Each path is a new rotation, seen through one point. The rows after it are directions, each followed by how far the rotation turns it, in deg/step (0 if it stays put).
Each turn is a multiple of 5 degrees from 10 to 175, or 0.
Each row of a path follows its step; steps can be skipped.
path 1
step 0: [  3  33  -9 -21   9   9  18  13 -21  26 -11   8  28   4   2  -3  16  -5
   0  -1   0  -7  -1  20 -11 -12 -13  -4  10   9  12  18 -18   4   7 -16
  15   2  30  12   8  27  -2   5  -7]
step 1: [ 14  11 -12   5 -12  22  20   5  17   9 -12 -14  14 -13  33  28  12 -20
  33   1  22  -2   8 -12  -2   2 -12  13   3  -5 -10 -15  11  -9   4  -3
 -10   4  10  11 -14  -4  22 -20   0]
step 2: [ 12  -7  -1  13   0 -36   5 -12  18  12  -7  31  10   4  10  -5 -11 -16
  11 -15  13  15  18   5  -9 -24   0 -10   5  11   8  10   6   4  -6  -8
 -18  -6 -32  14  -7 -13  19  -2  28]
step 3: [ -4 -21 -11 -16  35 -21   4  15  -7   3   5 -11   2  10   4  27  -5   9
  -2 -13   5   3   8  -8   8  11 -14  12  13  22  12  23 -13  -3 -14  17
  17 -31   6  12   3  -4   2  15  20]
step 4: [  8  10  -6 -22  22  20  22   5   7  -6  -2   3  -4   2   8   7   6   2
  -2   3  -9 -19 -16  -6   4 -15  10 -35 -10  10   1  15  13 -19 -41   6
 -15  -4  33  -5 -10   0  -7 -13   5]
step 5: [ 12  -2  13  15   6   7  19 -27  -2   5   1 -14  16  16  32   7  29  -2
  -2 -10 -33  -8  -5   2  -6  15 -21 -21 -17 -15   1  13  12  10  -1  -3
  -9  13 -18  -3  -1  -8  26   1  -5]
step 6: [-18 -31  20  19   8   3  -1  16   6  16   2  18  27  -1  17 -11  22   6
  15 -14   7  24  -8  10 -24   6   2  -6  14  -5   1   6  14  -7  -2 -18
  23  -2   2  17 -12  -8 -12  20   1]
step 7: [ -9  -7 -10   5 -28  -9  10  20  14   1   0   0   8   2  12   6  15  21
  16  11   9 -16  -2 -11  -4   4  18  -4  -1   9 -11  31 -22 -21   2  24
  18 -28 -13   7  -5  -5 -13 -30  -1]
step 8: [ 10   4  -8  18 -26  -1  26   1  18 -15  19 -18  -9  21   0 -15  -5  -3
 -15 -10  -1 -12 -10  15  11 -16  -8  11   5  13 -23  36  12  15 -24  -7
  -9   2   5   2  -9  12  -2   1  21]
step 9: [ -6 -30 -26 -12 -11  10   6 -12   6 -14  13 -10  23  17   3   0 -14 -13
   7   0   1  -2 -16  18  -9   8 -36 -16   3   7  26  -1   5   6  -5  25
  -3  17  -4  12   6   7  -4  25 -16]
Directions:
[ 2  1  9 -2 -4 -3 -3  0  3  6  0  4  0  4 -1  4  1 -7 -8  5  3  3  3  4
  1  1 -6 -3 -1  0 -2  2  5  1  3 10  8  1  5 -1  1 -4 -2  5  3] -> 115
[-4 -2 -3  1  5  4 -4  4 -4  5 -3  5  7  1 -2 -2 -3  5 -3  1  2 -7  2 -1
  6  2  2  3  2  7  4  5  2 -8  8  1  1 -3  6  2 -2 -2 -1  0 -8] -> 110
[  1  -4  -7   5   0  -6  -7   1   1  -2  -6  -2   0   4   1   0   6  -5
  -5   3   1  -7   7  -3   3   0   3   0   1   1   0  -1  -3   6  -9  -3
   1  -3   1  -1   2  -1 -11   1   2] -> 80
path 2
step 0: [  1  -6 -18 -16  11   3 -18 -10  -6 -18   4  -2  -2  -3   6  23  -3  -1
  11  11  13   4 -12  -7   2  13  -6  -3 -19  -1  17 -31 -12  13  14  -5
   3  26  17   6   5   5   0  12  12]
step 1: [ 26   8  -6   9  -7   4   1  -2  12  -6   9  -4 -18   1  -5 -21   0  -4
   6  -9  27  -5 -28   6 -10  15 -23  -3  -9   1  10  -5   4 -22  -1   3
  13   3  18  -4  18  -9 -12   7 -14]
step 2: [ 28   7   5  17  13 -20  -5 -12 -16 -13 -17 -10  10  15  -1  11  11 -15
  10 -31  12   2  18  -5  10  12   2   3  -8   6  15  -3  17  -4   7  -1
   1   1   1  13  -4   4   0  19  -7]
step 3: [ 18 -10  -1   3   0   2 -13   6 -12 -19  -7  -2  -9  19   2 -17 -11   7
  26  -1 -10 -18  -7   6  11 -20   7  -5 -10 -11   8   8   2  -6   9  -7
  -3  16   2 -27  12  11  27   9 -13]
step 4: [ 17 -11  -8   1  -7  -6   3  -4  11  -9  24  16   1   8   9   4   6  31
   5  -7  19  10   0 -13  15  10   5  21 -27   2   5 -12   2  11   5  -4
   1   9 -27  -8   2  17   3   3  -4]
step 5: [  8 -10  13  -1  17  13  -2  -9  -1  -4  -4  -6  -3  -5  -1  -5   5   0
  22  21  33  -6  -4 -26   4  20 -12  10  13  -5  10  -9  -9  12  22  -3
  -8   9  12 -23  10 -13   3   8   1]
step 6: [ 36   3   1   5 -30   3  -3  -5   2  -5   2  13   1 -12 -10   4  27  -9
  22  -8  -3 -11  -1  -4 -14  19 -10  10 -11  19  14  14   0 -11   7 -12
   5  -9   6  -8   2  -4  -6  -1  -4]
step 7: [ 15  21  13  -7  -1 -17   3 -19   7  -7 -22  -3   4  -1  -4   4 -14  -3
   4  -5  -4  10  28 -22   4   1   8  -1  -6 -10  22  11   5 -12   8  10
   1  -6  -1 -27  13   8  13  20  -2]
step 8: [  8 -18   6 -16  -4   8  -3   6   3   3   5  14  20   3 -13   0  22  17
  20 -16 -10   0   5   1   4  -3   8 -13  -5  -6   6   1  -9  10 -11   5
   6  25  14 -19  21  26  19   3  -4]
step 9: [ -3  16  -1  -9  -3  10  16   2  11  -3   6  14  -5   7   0 -14   3  26
   0  14  18  11  10 -20  10  20  11 -13 -17  32   7  -3  -2  -4   9  -5
  -2  24  -7  -8  14 -10  -2   8   5]
Directions:
[-1  3 -4 -4  3  4 -1  0  6 -2  4 -2  3 -1 -4 -4 -1 -2 -3  6  8 -8 -1 -5
 -3  7  2 -1 -4 -3 -4  1  5  8  1 -7  5  1  1  5  2  2 -1 -6  2] -> 80
[ -1  -4  -5  -5  -2  -4  -6  -1   2  10   0  -2   4   2  -1   3 -11   2
   0  -4   0  -2   5  -2  -4  -5  -7   0  -4   2   3  -1   2  -1  -2  -4
  -5   3  -3  -3  -1   4   8  -5  -2] -> 85
[-4  2  0 -3  3 -8  0 -3  8 -3  0  8  6 -8 -2 -2  0 -6  3  2 -3  5  4  3
 -3  0 -5 -9  0  2  3  1 -5  0 -3  1  5  5  1 -3  2 -2 -3  1  4] -> 40
[-4  0 -1  4  7 -3  6 -4  1  7  0 -7  5  0 -5  3  0 -1  1  2  3  4  4 -1
  6 -2  4  2 -1  0  6 -7  0 -2  4 -3 10 -8 -5 -1 -1 -1  0  2 -4] -> 140
[-4  3  7 -1 -4 -2  0  0  6  0 -7  2  5  6  0 -5  4  4  0 -2  4 -8  0  6
  5 -5  0  1  1  2 -2  0  3 -3  4  3  3  3 -1  4 -4  6  7  4  6] -> 70
[ -8   3   1   4   0  -2   4  -3  -1   4   0   2  -7  -2   2 -11 -10  -1
   3  -2   3  -5  -1  -2  -3   3   6  -3   2  -2  -2  -2   1  -4   4   1
  -4  -2   2  -7   6  -5   4   3   2] -> 175
path 3
step 0: [ 17  -6  20  -6 -32 -20   7   3   6  13  -6   0  -6  13 -19   0   0  -7
  11   2 -11  11 -24  -5   2   5   5  -6  34  -9   5   9  20   2 -12  12
  -7  -9   5  14   3  -7   1   5   3]
step 1: [ -2   4   5   1   4 -16   0  16  -3 -11  -2   9  15  -3  -5   3   7 -13
   1 -13  -4  32   7  -1   3 -17 -12  -8  12 -16 -20  14   2 -22  -7 -28
   4   6   5   5   6 -22  -4 -20  -5]
step 2: [ 25   5 -20   7 -18  -8  20  12  13 -17 -22   2  23 -10 -14  -3   0   4
   8  10 -13  -4 -12  -3   1   3  -3 -16  13  17 -12  -4  10  -4  -2   3
   1 -20   9   9  -5   7   7 -18  13]
step 3: [ -3  21   2   4  -1   6  20  -7  -5  -2   2  -6 -11 -16 -18   9  -7   2
 -23  -6   1  18  11   0   9 -19 -25  12  10  13  -8  33   0 -13 -15   4
   7  -8   7  13 -13  -1   4  -8 -11]
step 4: [ 18   8   6   8 -17  16   0   1  -3  25 -10  -8   1   6   1  -8 -21  -5
  13  -8 -12 -13 -12   8  11 -20 -17  -8  17  24 -12  -1  -1   9   5 -17
  -8  -9   6  19  14  -5  -4  -9  18]
step 5: [  4   6  -1  17  -6 -19   8   3  -3  13   8  -1   6   2 -13  -6   7 -10
 -11 -33  26   8  20  -6   9  -6  -7  -5   2  -3   3   2  -1  -2   1 -11
  -5 -23  14  24 -30  -5 -11   8   7]
step 6: [ 10   0  -9  -9  -6   1 -17   4  10 -10 -14   2  10  -4 -10  -6 -39   6
 -13  -7  12  -8  -3   0  14 -28  10 -24  -2   2 -11   3  -9  15  10 -20
  -4  -2   6  -1  -9  10   1 -17  -2]
step 7: [  5   1   6   7 -24  -3   9 -25  22 -14 -17 -11  -9   1 -20   1  -4  14
   0  -6  21  20  -1 -14  16  -3 -20   4   5   0  16 -15  -6   7  -6   1
 -13   1   6  13 -14   2  -1  18  -4]
step 8: [  5   0   8  14   9   4  -7  -4  -1   2  -5  -8 -21   4  -1  -8 -19 -14
 -14  -9 -15  27 -12  -8  -2 -25   5 -28  -4  -3  -8   2   2  19 -22 -12
 -24   8   1  -3   5 -11  -9  -2  -1]
step 9: [  8 -11  -8  11 -18   3   2   1   0   0 -26  -1  19  -2 -20  -2   8   9
  16 -26 -10  15 -22 -13  -2   4  -5  -9 -11 -20  10  -1 -20   1   1  -4
   1 -17  -7   4  -7 -19 -13  12   8]
Directions:
[ 7 -5  6  0 -5  3  4  0  6 -2  0 -9  4  2  0 -4 -5  0  3  6 -6 -7 -6 -1
  1  3  8  5 -3 -1  1 -5 -1 -2  3 -1  5 -2  2  6 -4 -6 -2  0  2] -> 160
[ -7  -3   1   4   1   3 -13  -7   3   2  -1  -3   0   0  -6  -7  -5   1
   0  -1   5   4   1  -1  -2   2   5  -1  -4   0   7  -4  -1   3   3   1
  -9   1   1   3  -2  -1   3  -2  -2] -> 35
[-8  7  2  0 -5  3  3 -2 -1  8  5 -3  5 -8  2 -1 -1  0  1 -4  0 -6  1 -2
  5  5  4 -6 -2  2 -3  4 -9 -1 -6  4 -2 -2 -1  0  4 -2  1  2  3] -> 60
[  1  -5   4   2   2   4  -1   4  -3  -4   2 -11  -2  -3  -2   3   8   1
  -3  -1   4  -4   5  -7   5   5   1   3   6  -3  -1   4   4   4  -2   0
  -5  -2   1  -3  -1   0  -7  -6  -5] -> 155
[-2 -2 -2 -2 -5  3 -7  1 -2  9  2  0 -4 -1  1 -2  7 -4  5 -1 -3  0  0  2
 -5 -5  2  1  3 -7 -2  5  5  5  1 -6  0 -4 -4  4 -3 -8 -2  6  7] -> 85
[  3   4  -1   4  11   0   3   0  -3  -1  -1   1   3   6   1   3   3  -7
   5  -6  -2   0   3   2   3   2   6  -2  -1   0  -2  -8   3  -4  -1  -4
  -9  -1   4   1   3 -10   0   3   1] -> 100
path 4
step 0: [  9  -4  34   8  12  -4  15   7  10   9 -10  -2  12   7  14 -22  -3  24
  -5   1  19 -15   0  -1  -7   5   4  13 -11  20 -14   1   8   3   2  25
 -16  10 -10  14   7  12  -2  28 -12]
step 1: [ -3 -10   6  -6  -1 -31  -7   4  20  11   8  11  -2   0 -11 -25  23  -2
 -10  -4  20 -10  17  -3  20  -3 -11  -6  13   4  17   5   7  10  -4   6
   3  -2 -28  -4   9   9  14  22 -23]
step 2: [ -3 -12   3   3 -10 -10  10 -17 -13  16   8   7  -8 -16  -9   5   1  15
  -6 -21 -21 -12  14  18  -5 -14  12  -1  -2   4  13  17  -9  -7  -5 -18
  20  -3  -9 -19  -4  15  25   7 -32]
step 3: [ 17   4  12  -2  -8  19  17   4   0   3   3 -21  -3  -6  16   0  14  11
 -19  -6   2  12   7   7 -26 -37  17   0 -21 -12   5  25  -2  -9  21   8
  -3   2  -6 -17   9   9   3  -5  -7]
step 4: [ -6  -7  -2 -22 -13  16 -16   1  11  16  -3   9  20   4   5 -18  13  12
 -16  -8  12  15   4 -17   1 -21  26  17 -20   2  17  -9  -8   8  -2  13
  -1   0  -6  -4   4  10 -30  15   4]
step 5: [-26 -13   1  -5  -9 -14   4 -27  -4  21  18  14 -13 -11   9 -14  16   2
   6  25  -3  -4 -22  -7  23  -5  19  -1 -18  11   0   6  -4   5  -1  -3
  -3  -7  -7  -5 -12  17  -3  21  13]
step 6: [-11  -4   7 -10   9   1  10  -4 -13   1  15 -11 -15  11 -13  16  26  37
   3  11 -11  22 -19 -16  17 -10 -18   1  -9   7  -2   8  14 -10  12   0
   3  -6  -9 -10 -16  13  19  -4 -16]
step 7: [ 14  10  -8 -10   7   6   3 -14 -18  16 -16   4   5  15  -3  16  -5  23
 -30   5   1  25  20  -9   5 -13 -12  -4 -24  -1 -15  -6  -4  11  20  -1
   0  11   2  18   3   2  16  17 -13]
step 8: [ -2   4   7   0   6 -13   5   5 -11  12   1  13  32   7   2   9   1  14
   6  19  16 -11  12  20  10  -6  24 -25 -19  -4   6 -11  18  18  23  14
   4   4   0   3  18   1  -9  23   1]
step 9: [ -6 -31  -3  -3  36   1   5 -10   5  12  16  15  21   1   8 -10  22   1
  25  -5   6   4   8   2   3   0  21  -8  19   0  -3   5  14  13  16   2
   0 -14 -13  -4 -12   3   8   4 -23]
Directions:
[  4   7   0   4   0 -10   4   3   0  -4  -4  -1   4  -4   1   1   1   2
  -2  -6  -5   4   6   6   5  -1  -1  -7  -5  -2   4  -2  -3   8   3  -2
   5   3  -5   1  -4  -1   3  -5  -2] -> 65
[ 6 -1 -5  1  0  5 -2 -1  3 -3 -3 -1 -2  3  2  5 -4  2  1 -7 -4 -1 -3 -1
 -3  1 -4 -4 -4 -2  3 -4 -3 -3 10 -1 -6  7  2 -4  8  9  1  4  1] -> 90
[  2  -1   1   3  -3  -1   2  -2  -5  -1   2  -6   1  -4   3  -1  -2   5
   7   3  -2  -7 -12   4  -2   2   7   4   3  -5   0  -1   4   3   8  -7
   6  -4   0   0  -4   0   2   1  -2] -> 115
[-4 -1 -2  0  1 -2 -6  0  6 -4  2 -9  5  5  2 -4  4 -2  3 -2  2  6  3 -2
  0  1 -7  8 -3 -2  1  2  3  1  7  0 -1 -9 -2  3  5  1  2 -7 -5] -> 130
